In the data rows, 128 means zero.
Here is a table of points, one per row:
[109 145 223  62 109 113  62  96 157 186 125 207 123  96  64 198 218 178 134  97  73 106 143 113 176 147 129 127  38 163 102 126]
[ 98 119  90 170 135 203 136  63  57 106 141 187 128 157 181  19   8  99 122 105 138  80 130 139 222  84  71 175  25  99 182 108]
[125 119  88 100 115 109 131  50 117  71 129  80 119 138 136 130 123 164  91 178 119 158  88 172  42 166 132 123 202 165 166 160]
[152 133 132 181  96 226 121 219 123  97 179 127 182 109 140  87  84 149 132 121  66 133 176 127  80  97 198 161 144 132 129 192]
[ 97 151 141 167  91 106 121  53  64 123 145  73 112 133 176 150  54 139 123  96 112 132  57  87 188 138 136 159 112  89 131 143]
[150 100  88 119 149 184 170  92 155 128  44 140 146 172 137 103 154  92 215 119 220 101 132 247 126 150  96  92 131 141 137  39]
[ 73 148 122 196  92 188 123 130 138 171 141 173 171 135 115 127  72 162 132 153  80  76 211 112  75 119 175 157 148 117  87 126]
[171 137 190 102 119 150 101 160 109 103 148  73 148 127  66 241 159 140  91 131  48 129  29  58 211 125 168 113 173 112 118 155]
[ 99 134 146  93 156 166 121  94 101 108  85 118 168 124 190 138 181  75 149 134  67 122 175 140 218 107 110 131 148  95  70 135]
[148 126 200 163 116 189 214 103 111 154 171 148 118 116 143   0  10 129 112 123 141 109 111 168 233  95  62 175  51  82 171 177]
[164 120 224 117 156 152 133 116 122 167 125 170 155 142 173 172 107 115 120 131 199 144 138 176 234 162 111 112  25 177 191 186]
[147  81 104 128 129 155 210  53 172 121  38 115 166 132 105 201 152  89 182  97 220 128 167 255 125 163 103  68 107 206 131  48]
[128 170 123 101 103 104 117 129  99 115 155  95 112  65  87  68  70 146  74  84 108  58  94 123  46 175 134 133 188  97 157 107]
[155  72  95 209 122 172  92 198 177 157 193 164 150 108 119 117 100 146 154 107  99 140 172 102  94 110 181 131 164  93 142 125]
[143 113  36 151 117 112 132  92 121 115 123  66 151 176 126 152 169  68 128 156 168 169 108 113 116 157 113  70 188 138 163 134]
[116 149 128  75 147 124  91 110 122 127 117 139  88  99 102 198 173 106 175  55  42 218  82 111 205  88 161 101 146  70 117 150]
[137 119  16 100 137  65 150 165  82  91 132 120 146 100  75 142  65  92  95 159 188 160  70 126  91 139 141 113 160 161 190 188]
[161 198 184 106  87 124  68  64 155  72  88 176  64 119 123 134 159 255   0 123 123 162 134 119  66  78 198 141 104 255  59 119]
[156 114  50 127 130  62 113 120  98  79 155  84 111  80 147 171 121  89  90 125 156 156 104 148 136 142 118  90 169 136 187 146]
[ 48 181 116 183  98  64 128  50  63 185 133 164  60 104 128  57  83 202 140  64  87  41 186 107 123 141  73 169  64  61 113 112]
[207  50  76 142 124 118 217  68 161 115  72 121  85  89 114 121 183 118 179  61 200 117 132 195 117 114 138  61 197 166 139  13]
[137  94 117 207  95 162 109 174 174 133 182 167 169 111 111 115 132 136 134  45 133 132 164 148 105  99 193 189 116  97 131 121]
[110 195 113 172 132 134 143  31  65  88 152 144 107 103 179 163 105  78 174 136 104 160 121 160 145 160 138 157 140  99 132  65]
[ 89 119 170  69 133 119  81 108 119 180 160 130 174 145  61 160 129 122 135 191 141  78 146 138 160 133 109 107  70 105 131 117]
[145 125 126  80 139  97 142  86 123 129 138 119 128 110 162 202 184 105 165 120  62 164  66 116 198 110 178  92 163  85 111 187]
[174 102  89  87 133 162 210 113 173 119  57 150 138 133  97 165 188 118 181 155 175 123 117 189 100 105 105  72 181 154 154  47]
[122 137 207  63  99 137  88 118 161 150 132 121  61 131  97 217 160 110 188  84  26 137  69  51 175 105 142  71 153  73  80 142]
[ 87 139  34 118 148  45 151  68  73 123 137 123 166 120 158 176 103  59 135 130 131 180  49  67  94 134 119 158 118  71 181 162]
[162  91 179 206  91 155  99 255 130 127 180 107 171  92  93 129  92 175  95  96  58 142 111 106 108  69 200 158 214  99 138 136]
[ 86 136 111  93 139 136 140  58 113 117  87 121 140 103 154 180 153  85 232 180 107 179 133 128 160 176 121 129 167  85 121 165]
[110 176  89  99 133  73 105  85  71 113 158 114 104  98 172 140  33 112 149  77 152 125 126 115 127 136 128 140  79 131 214 234]
[124 150 150 127 120 102 173 158 129 144 116 145 111 117 182  92 191 117 153 114 122 189 160  69  73  97 106 103 155 131 114 138]
[132 133 206  72 123  96  89 148 152 196 149 163 115  98  88 149 162 141 120 155 141  96 106 124 136 180  93  87  79 174 167 135]
[158 104 151 122 150 146 132 223 189 173 183  98 129 162 102 138 104  94  98 209 137 150 140 137  87 145 121 128 154 122 111 149]
[100 169 107 107 141 138 137 127 163 108 160 136 180 159 156 166  87  69 164 208 157 174 140 190 193 117 117 131 114 116 150 118]
[142 143 179  36 156  94  68 156 161 127 168 101 142 129 125 204 184 119  87 176 200 106  95  78 155 132  95 101  72 154 164 198]
[157 124  61 132 127  93 109 154 100  93 126  27 104 107 111 197 124 132  89 153 118 149  72 150 114 111 118 100 189 106 189 174]
[115 151 179 104 111 109  83 134 142 178 135 143 125 152  97 185 196 139  94 124 168 140 127  77 165 195 126 132  66 109 146 169]
[124 133 106 156 114  97 165 108  72 127 203  67 126 125 170  98   0 126  76 171 179 147 109 154 118 138 142 142 119 108 192 201]
[133 110 207  57 167  92  51 125 173 159 138  88 134 108 127 158 220 137 147  61 155  80  97  86 156  88 112 116  52 158 123 139]
[128 150  56 165 141 113 123  68 126  81 137 144 138 126 167 157 110  99 135 169 168 125 138 146 103 164  96  66 134 133 159 140]
[ 89 132 101 102 161  95 175 172 151 126 119 151 142 184 157 114 185  83 153 134 163 151 128 157 100  47 117 128 115 144  90 130]
[221  85 115 161 140 144 171 157 143 133 101  76 137 159 133 183 129 120 134  87 211 127  97 164 186 151  88  88 147 125 139  56]
[102 157 116 165 112 110 116  60  36 133 126 102  27 103 174  40  87 226  85   0  57  78 147  59  78 121 119 173  80 113 124  74]
[137  97 135 121 133 105 125 192 175 152 174 136 167 114 109  79 115 143 103 234 141  77 176  96 134 177 144 136 150 107 119 110]
[130 113 183  26 158 104  75 116 121 169 103 139 119 129 112 177 255 133 133  82 213  99 116  55 154 125 119  81  29 176 126 180]
[169  77 152 142 125 173 196 153  75 159 115 170  52 111  78  93  66 242 140  32 124  89 101 150 157 109  83 107 109  73 134   9]
[106 153 119 100 151 122 166 208 130 112  94  87  83 183  87  67 147 136 148 165 112 148 152  49 106 123  81 176 145 142  72 149]
[173 155 200 133 118 176  98 125 143  17 119 120 103 168 119  33  63 255   0 188 162  92 135 110 116 152 199 166 172 224  63 116]
[145 101 159 122  99  88  62 113 150 132 104 132 103 103  79 203 188 189 140 151 110  98 108  81 151 139 136 112 109 147  97  79]
[141 101 109 208 132 161 143 172 139 112 125 184 197 106 131 155  92 127 156  89 100 142 179 143  71  97 186 135  98 137 125 105]
[154 118  40 129 105 102  99  72  62 169 100 126  74  71 141  77  85 165 114   0 124 124  97  91  45 122 117 132 106  87 129  66]
[158 105  68 108 153 186 183  68 141 129  22 157 127 147  88 173 182 135 163 116 164 143 183 255 139 121  72  88 182 145 112  59]
[132 159 164 131 134 150 117 144 136 103 141  87 139 147 158 187 103 119 141 165 114 185  93  95 198 121 129 114 116 138  99 192]
[130 132 131 129 162 135 198 191 183 178  79 110  58 166 188  95 143 138 125  16  85 193 167  65 102  20  64 187 198 156  78 114]
[114 152 157 126 129 175 147 200 159 121 119 141 103 160 139  92 156 122  73 160 144 151 137  99  89 114 104 126 204 157  88 125]
[ 68 164  25 140 147  97 141   0   6  74 163 152 137 203 181  83  64  70 220 140 129 129 161 166 100 165 120 174  73  93 177 161]
[ 92 111 177 126 173 158 115 210 130 129 105 112  90 156 147 118 165 144  76 146 129 174 156  69 132 119 131 118 195 156 126 134]
[ 90 166 102 141  95  71 156  13  63  99 203 158 134 159 130  52  24 137 109 119  48  92 125 101 127 127 117 171  66  93 122 108]
[126 100  78 181 140  85 127  40  40 160 148 170  47 107  98  67  61 164 121  68  94  96 124  95  85 107 128 178 125  82 143  88]
[139 121 148  74 145 156  87 126 212 145 117 129 162 123 112 168 174 102 135 136 146 147  74 148 151 183 118  89  99 153 128 129]
[178 101 119 188  93 170 107 217 177 133 169 160 183  69  80 141 110 124 144 105 157 162 157 130  90  82 181 125 163 119 197 171]
[101 133 180  66 117 112 108  88 116 116 112 138 100  93 141 181 181 138 179  98  44 148 104  91 231 148 177 109 142  96 103 143]
[114 149  86 126 109  70 135  83  79 110 197 115 158  78 143  92  72 130  75 139 139 144 133 140 137 160  97 131  97 133 147 140]
[124 122 137  80 107  21  91 134 127 181 160 127 139 123  70 166 219 151 130 152 165  97 100 158 124 142 123 141  43 128  75 103]
[154 108 151 117 155  68  18 174 157 154 152 130 147 122 184 148 143  98 110 164 162  81 112 147 173 158 115 151  84 187 137 189]
[113 140 170  89 142 149 189 212 160 129  76 109  87 143 109 110 125 122 136 105  90 154  82  53  29  70 113 129 211 153  56 119]
[126  94  95 100 144 156 133 101  84 100 110  47 122 112 166 164 152  48 169  77 144 163  68  92 146 133 152  91 151 131 162 193]
[171 117 106 224 136 121 100 195 116 135 112 178 196 142 111 115 150 144 121  72 107 128 209 113  81  65 205 135  38 139 147 105]
[181 222 139 134 105 118  80  89 139  19  62  87  97 180 143  90 110 200   0 172 220 105 111 165  45 120 161 192 111 255 103 166]
[ 96 104 163  36 130  82  40 115 183 167  99  56 154 145 116 190 186 158 114 105 160 141 109  99 101 153  98  68  83 201 142 122]
[182  62 144 112 113 159 237 127 133 130  38  76 114  89 106 128 158 151 139 125 183 119  85 227 135 104 152  94 219 147 138   0]
[ 93 147 126 132 146 115 128 168 144 177 106 142 152 192  99  71 157  79 148  99  74 104 174 136  97 133 113 126 178  92  85 135]
[150 118 192 192 145 198 189 175 115 118 175 101 162 136 120  80  63 157  89 213 193 145 138 170 197 157  92  78 105 144 194 122]
[135  92 150 221 111 170  81 201 139 140 153 176 185  73 127  86 131 154 175 120 123 170 136 122  98  71 206 134  85 133 138 127]
[122 139  45 116 121  74 143  67  80 124 110  99  89 107 165 106  55 168 112 119 156 134  97 117  59 144 118 126 101 151 148 122]
[ 87 121 189 122 123 114 131 162  99 133 125 120  97 164 113  80 199  77 131  75  71 109 120  73  91  64 112 150 179 139  45 149]
[ 63 143 154 152 121 127 157 177 170 154 184 169 171 163 105  57 132  81 152 224 108  48 181 117 132 218  89 221 123 124  67 108]
[172 193 173  54 123 124  14  72 166  79  92 159  73  95 152 123 213 214  56 113 114 124 129 116  72  90 183 108 106 219  73  72]
[138 122 227 102 139 131 114 240 175 113 152  75  79 124  62 114  93 159 112 137 152  53 142  91  72 137 111 128  96 107 125 137]
[127 125 198 113 118 122 160 195 144  91  82 122  73 109  93  93 133 149  91 115 117 187 163  79 102 103 106 160 200 140  62 161]
[191  95 145 166  85 158 101 200 153 158 144 158 174  79 170  96  96 137 141  84 102 141 186 120 140  76 192 140 110 112 133  91]
[113 124 150  72 118  37  76  95 127 188 101 168 155 119 122 191 252 155 126  68 169  51 119 150 157 142 128 114  17 173 160 164]
[118 115 126 130 107 165 162 255 134  69 189  71 148 122  55  75  60 146  70 242 151 116 171 154 127 163 117 120 195  51  91 185]
[105 149 193  80 141 176 117 100 153 106 141 117 107  81 141 199 123 129 188  90  13 165  85  51 238  96 178 152 153 133  74  82]
[160 114 173 158 135 182 143 250 100 177 171  69  68  76  55  53  55 171  89  33  68 112  68 147 173 109  99  79 183 110 120  97]
[113 141 150 122 134 206 187 189 127 165 120 116 115 162 106  72 114 107 128 179  85 105 170 114 132  97 111 162 155 141  91 166]
[176  84  81  98 148  98 126 109 157 117 115  98 143 121 116 181 183 142 156 141 146 141 104 126 114 128  80  83 164 186 145 120]
[ 99 137 159  67 114 129  69  50 171 154  99 249 150 180 148 170 255  93 185 108 142  69 176 121 129 199 103 103  12 138  93 133]
[ 83 122 110 159 164 120 110 115 116 172 114 169 141 166 179  70 188 117 138 119 117 143 150  72  50  79 110 200 185  94  49 135]
These points spread out most along one direction. Take the direction at right angles to it along which they spread out most. Go by this last direction. How far along it is each point below, from 0 to 99? The average is 50, and the first point in the table lies past the average. One standard deviation of the points above along it is 16.
[162 108 102 170 161 147 205 103  67 131  88 157 102 166 151 126  55 102 119 108 214 138 127 228 167 167  86 110  83 143 176  70] : 22
[ 89 221  73 165 112 140 149  92 141  98  54 183  85 176 139  60 132 140  40 186 116  99 178 141  45 143 145 200 142 202  32 110] : 53
[112 164 117 135 176 153 170 112 154  87 120 102 121 159 169 175 151  75 221 200  79 175 147 154 197 137 142 149 135 116  74 142] : 44
[102 104 123 166 110 148 158 157 107 143 172 119 161 125 120  77  74 112 143 191  99 123 157 157 165 134 129 141 130  42 131 128] : 47
[102 122 110 184 119 166 117 107 135 136 169 213 135 140 184 106 119 135 119 150 126 111 223 159  74 145 180 183 154  99 140 120] : 48
[118 141  32 118 115  56 163  99 116 105 115 117 140 170 181 145 124  52 152 162 125 195 111 130 116 159 152 132 209  76 171 203] : 29
[ 80 140  59 181 114 117 115 151 153 143 149 113 122 137 104  78 111 138 116 206 100  79 181 143  75 129 124 136 145  53 105  73] : 51
[109 109 157 155 112 177 117 243 163 112 174 102 165  97  85  81  81 110 108 255 168 127 115 184 184 184 133 119 104  37 148 114] : 58
[ 67 151  56 206 148  64 116  24  98  66 113 153 171 171 166 108  42  64 153 128 150 117  65 150 144 124  94 157 113 105 193 181] : 11
[143 112 127 129 109 156 102 146 121 143 161 159 163 156 172 125 123  93  85 166 152  93 126 149  93 149 100 159 117 139 180 134] : 45
[ 95 113 100 222 146 198 129 177 186 139 128 175 194 128 112 129 163 123 172 102  91 125 220 118  69  85 171 134 122  96 146 138] : 62
[187  75  58 144 118 148 216  86 157 129  74 149 122 156 113 122  92 102 155 179 203 134 149 220 123 167 123  89 149 176 161  17] : 31
[121 139 152 107 143 102 110  80 123 137 123  77 116 128 144 182 170 109 157 137  74 159  75 128 164 151 106  96 165  85 138 186] : 43
[106 121 124  73 154  86 150 133 144 125  97 110 168  93 167 200 197  58 183 126  86 120  76 123 205 165 124  94 112 128 136 131] : 40
